Each row is where one point has got to under a steady rotation. How many ticks took it there?
The counts run from 0 to 607.
[ -1  22 -18  59 -26  44  12   1  20 -36   8]  230
[-31   4 -57  -1  66  19  -8  10   7   6 -11]  24
[ -9 -69 -38  -7 -29 -33   4   3   4 -10 -22]  412
[-25 -64   0 -25  -7 -27 -32   9  -9  24 -26]  388
[ 25  14  55 -20 -23  28   8 -27  47  24   7]  584
[-15  26  -7  69  10  47 -21   5  -1 -17   7]  241
[ -5 -32  24  -4 -64 -24  25 -45   4  -9   9]  152
[-24  26   6  38 -42  38  10   4   1 -50  20]  221
[-26 -11  27 -44  -3 -33  10 -49  -6  45   5]  107
[-24 -32  42 -12 -46 -30   5 -47 -16   7  13]  144
[ 34  21  18  18  15  22   6 -52  44  36  13]  558
[  5 -40  -5 -57 -28 -17   0  20  33  30 -26]  370
[-18   8 -67 -14  33  27  14  27  29 -21  -8]  13
[-10   3 -46 -19  60  -4  15 -20  22  39 -14]  56
[ 21   0  -5 -46  -3  10  -6  26  53  51 -23]  336
[-17 -31  36 -14 -56 -27  13 -44  -8   0  14]  147
[-19 -56 -25 -39 -45 -30  10  11   6 -11 -16]  405
[-13  55  24  -8  14  21   6 -51  14  15  39]  541
[ -8   8 -16 -54  15 -22  39 -34  27  40  -2]  81
[ 39  -2  46  -3 -21  28   6 -24  54  27  -2]  589
[  8 -63 -18 -27 -15 -25 -12  13  22  32 -35]  378
[ -6  54  26 -11   8  24  10 -48  21  15  38]  543
[-33 -35 -58  36   1 -22   5 -23 -21 -29   1]  454
[ -3 -34   2 -65 -28 -15  -5  24  28  30 -21]  367
[  2  19 -18  73  -7  42  -2   1  15 -28   4]  235
[-54  14 -39   1 -13  -8  22 -25 -24 -43  29]  471
[-18  50  21   5  25  20  -6 -54   4  20  36]  537
[ -2 -35   2 -63 -28 -15  -4  22  31  30 -24]  368
[  9  51  -6 -22   9  45   3  28  48  28  -2]  297
[-57 -40 -22 -15 -26 -27  -3  -2 -35 -29   4]  431
[  7  51 -19  27   0  55   8  20  37  -8   6]  264
[-13 -20   6 -21  29 -34   1 -52   0  60  -5]  98
[ -8  40   4  28  38  19  -7 -58   5  21  30]  531
[-28  17 -43  45  30   0   4 -45 -14 -14  24]  492
[ 12  17  47  15  21  24 -21 -47  21  42  14]  567
[-30   7 -20 -29  61 -10   2 -25   0  47  -5]  64
[-12  60  -6  19  -8  56   8  21  26 -17  13]  259
[-20 -66  -1 -24  -5 -27 -32  11  -9  26 -28]  387
[-24  -8  13  72 -23  23 -18 -15 -20 -33  10]  207
[-27 -14  29  24 -64   0   8 -25 -15 -38  21]  183
[ -3  21  15 -58   2  20 -14  30  36  47 -11]  328
[-31  15 -57 -27  20  30  12  33  23 -32  -1]  8
[-30 -24  38  30 -53  -5  -7 -30 -26 -27  15]  178
[-35  21  17  41 -37  36  -2  -1 -14 -46  23]  217
[  1 -29  10 -30  19  -4 -38  17  18  62 -29]  350
[  5  21  66 -22 -10  27  -4 -30  30  27  17]  578
[ 15 -40   5  -8 -24 -37  23 -56  19  33  -4]  124
[-19 -70 -39   6 -16 -33  -9  -2 -10  -7 -23]  417
[-24  15 -48  46  26  -1   7 -45 -11 -14  24]  491
[-31  18 -53  10 -13  -4  36 -29  -3 -41  28]  477
[  7  34 -21  37  31  15   9 -58  20  14  25]  524
[-48  27 -33 -45  50  15   6   9   4   5   1]  36
[-17  11 -62  32   2  -5  31 -38   5 -30  21]  483
[ 22  36 -14  -8  17  38  -3  25  54  38 -13]  302
[-38 -67 -31   8 -10 -33 -18  -4 -27 -10 -15]  422
[-16   7 -68 -12  34  27  13  25  29 -17 -11]  14
[ 33  28  15  13  11  24  10 -52  46  31  17]  556
[-24  59   4  20  -6  54  -2  19  13 -22  17]  255
[  4  40 -14  42  32  52 -19  16  28  17  -4]  274
[-26 -18  32  24 -62  -1   7 -26 -18 -36  20]  182
[-11 -28  33 -10 -61 -28  20 -44  -3  -5  13]  149
[ 11 -49 -14 -46 -26 -20  -3  18  32  29 -30]  373
[-47  15 -44   3 -15  -7  29 -28 -16 -41  27]  473
[-22  10 -65 -20  26  28  12  30  28 -26  -6]  11
[  5 -24  11 -34 -30 -36  33 -49  20  30   1]  118
[  3 -21 -12 -21  29 -30  18 -49  18  56 -11]  92
[-28 -31  36  36 -44  -7 -11 -33 -28 -19  14]  175
[-52 -34 -30 -19 -34 -25  10  -2 -24 -38   7]  435
[-39  16 -48   5 -16  -9  33 -28 -10 -42  28]  475
[  2  19   7  -8  39  29 -36  21  26  58 -18]  314
[-13  17 -53 -38  40   2  33  -4  34  21  -7]  48
[  3 -22  74   2  -9  26 -30  -9  14  29 -11]  606
[-19 -25  23 -57  -2  -7 -29  22   9  47 -21]  358
[-21 -55 -20 -41 -44 -28  10  12   4 -12 -16]  404
[-31  53 -22   2   8  11  25 -45   1 -17  42]  508
[-46  15 -42 -29  21  33  -4  36   7 -35   2]  3
[-31 -26  36  30 -49  -5  -9 -31 -26 -23  16]  177
[-22  27   3  39 -41  39  12   3   3 -49  19]  222
[ 11 -59 -16 -34 -18 -23  -8  15  27  30 -32]  376
[  8 -28   4 -28  20  -3 -36  17  24  61 -31]  348
[  7  19  58   4  18  25 -25 -43  18  41  16]  570
[ -7  37   0  32  39  17  -6 -58   7  21  29]  530
[ 41 -12  45   7 -14  25   0 -25  52  32  -9]  592
[-15 -29  35 -14 -57 -26  16 -45  -5   0  13]  148
[-29  40   5  52   9  52 -21  11  -7 -16  14]  246
[-27 -51 -13 -47 -44 -29   4  14  -1  -8 -15]  402
[-16  13 -62  34   5  -4  28 -39   4 -28  19]  484
[  7 -48  11  43 -45 -21   6 -47   0  -5   3]  163
[-34  19  -5 -61  32 -15  19 -26   4  42   3]  73
[ 38 -20  47  14  -8  25 -10 -24  44  34 -12]  595
[-36 -32 -54  37   3 -20   2 -23 -25 -28   4]  455
[-60   4 -34   7  -3 -11   9 -24 -34 -38  25]  467
[ -5 -31   9 -67 -28 -16  -6  24  26  32 -21]  366
[  1  20 -18  64 -21  44  10   1  21 -36   8]  231
[-43  45 -19  12  17   8   9 -44 -14 -15  40]  503
[ -8 -22   0 -17  29 -32   7 -52   6  59  -9]  96
[-21 -31  40 -14 -48 -28   9 -44 -12   6  13]  145
[-12  26  -4  42 -41  39  15   4  10 -48  20]  224
[-19   9 -66 -17  25  28  15  27  29 -22  -8]  12
[-38  12  -8 -44  48 -13   7 -26  -4  44   0]  68
[-31  49   9  39   5  54 -18  13  -3 -20  15]  249
[-15 -11  24 -48 -22 -33  26 -48   7  34   9]  112
[-56  12 -37   4 -12  -9  19 -24 -25 -40  28]  470
[-10  61   6 -21  11  49  -8  30  35  22   4]  292
[-20 -10  25 -49 -15 -35  19 -46   1  35   6]  110
[ 40  -5  43  -1 -18  26   4 -26  53  27  -4]  590
[ -7   6 -50 -20  56  -2  21 -16  27  35 -14]  54
[-28 -63   2 -30 -10 -28 -32  12 -13  24 -25]  389
[  1  -1 -23 -44  15 -23  38 -38  31  45  -6]  84
[-62   0 -36  11  -2 -13   5 -26 -36 -38  23]  466
[ 10 -48  10  35 -50 -21  13 -46   7  -6   1]  161
[  5 -48  14  10 -14 -39   4 -59   1  36  -6]  130
[-24 -37 -62  18 -21 -23  21 -14  -4 -35   1]  447
[  2  19 -19  71 -15  43   4   2  18 -31   5]  233
[-19  54 -24   3   5  11  32 -47  12 -15  41]  511
[ -7  22 -13  74   4  48 -12   3   7 -23   6]  238
[-23 -37 -62  20 -18 -24  21 -17  -7 -36  -1]  448
[-22   1 -62   0  58  22  -2  13  15   0 -15]  21
[-18  59  12 -14  18  49 -14  26  23  23   6]  289
[-38   7 -50  -7  66  18 -12   9   3   7 -11]  26
[ 12  43 -23  41  16  54  -2  16  36   4  -2]  269
[ 31  35  13   7   6  24  15 -51  47  25  20]  554
[ -8 -46  28   8 -16 -36  -6 -57 -10  32  -2]  134
[  4 -21  -4  63 -49  12  11 -23   7 -37   8]  196
[-11 -14  14  32 -68   4  19 -21   2 -43  16]  188
[-17 -43  29  47 -37 -12 -14 -41 -23  -9   7]  171
[ 15  16  44  15  24  23 -19 -49  24  43  12]  566
[  7 -39  14  12 -62 -23  24 -44  10  -9   3]  156
[-29 -36 -59  34  -1 -23   6 -23 -18 -29   2]  453
[  0  36  -7  36  40  16  -3 -58  11  18  26]  528
[ 24  30 -13  -4  25  35 -10  21  52  45 -17]  305
[ -1 -50  23   8 -15 -38  -1 -58  -7  35  -4]  132
[-44  42 -18  18  21   7   5 -46 -19 -14  40]  501
[-19  23 -51 -44  38   6  34  -3  32  15  -4]  46
[-42  17 -46 -29  18  32   4  36  13 -32   0]  5
[ 16 -44   8  -3 -20 -38  19 -58  17  35  -6]  125
[ -1  20  11 -12  37  26 -36  21  26  58 -16]  315
[ 16  47  17  -7  -2  22  21 -48  42  17  29]  549
[  6 -16 -19 -24  23 -29  21 -47  24  55 -11]  90
[-26  27 -46 -48  36   7  28   1  26  11   0]  44
[-43  10 -43 -14  65  17 -11  10  -2   9  -6]  28
[-20  59  12  -8  22  50 -21  25  17  22   4]  287
[-20 -18  17 -28  22 -35   1 -51  -5  55  -2]  101
[ -4   5 -19 -50  14 -23  38 -34  31  41  -4]  82
[ -7 -20   1  75 -29  18  -8 -21  -9 -31   5]  202
[-37  14  20  48 -31  31 -11  -4 -20 -43  21]  214
[ 12 -45   9   0 -18 -39  12 -57  11  36  -6]  127
[-13 -26  19 -42  10  -7 -40  22   8  55 -24]  354
[-11 -60 -34 -24 -39 -32  10   9   9 -11 -20]  408
[ 37   2  47  -8 -21  27   6 -26  54  28   0]  588
[  0  56 -15  25  -5  55  10  20  36 -13   7]  262
[-18 -12  19  26 -68   3  15 -24  -4 -42  18]  186
[-12  24  21 -51  14  22 -23  26  25  49 -10]  324
[ 13 -42   7   1 -20 -37  15 -56  15  36  -7]  126
[-36  16  -5 -54  38 -12  13 -27   2  41   3]  71
[-23  13 -51  50  24  -2   9 -46  -8 -16  21]  490
[-25  33   2  58  11  49 -22   8  -6 -18  10]  244
[-14 -43  34   4 -20 -36  -7 -56 -18  28   2]  136
[ -9  22  -9  73   5  46 -15   5   3 -20   6]  239
[ -3 -31  12 -35  18  -4 -38  18  16  60 -29]  351
[  2  19 -19  71  -9  44  -1   2  16 -31   5]  234
[-33  16 -53 -29  18  31   9  34  19 -31   1]  7
[-13 -12  22 -48 -22 -34  28 -49   8  33   7]  113
[-15   4 -69  -8  43  24   7  21  29 -12 -13]  16
[-19 -40  37   1 -24 -34  -7 -54 -20  24   5]  138
[ 14  20  -4   0  39  31 -28  19  38  55 -20]  310
[-16 -26  16 -68 -21 -12 -15  23  17  35 -19]  363
[ -6  59   5 -23   9  47  -4  31  36  23   5]  293
[ 32  21  21  20  19  21   1 -50  42  34  13]  559
[  6  19  54   7  19  27 -23 -45  18  41  14]  569
[-37  12 -12 -41  51 -12   4 -26  -2  45  -1]  67
[ 40  -9  44   3 -18  25   1 -25  52  30  -4]  591
[-37 -56   6 -42 -19 -29 -25  12 -16  12 -17]  393
[  0  22  64 -11   3  27 -15 -37  19  33  19]  574
[-32  18  -6 -61  28 -14  24 -26   7  39   3]  74
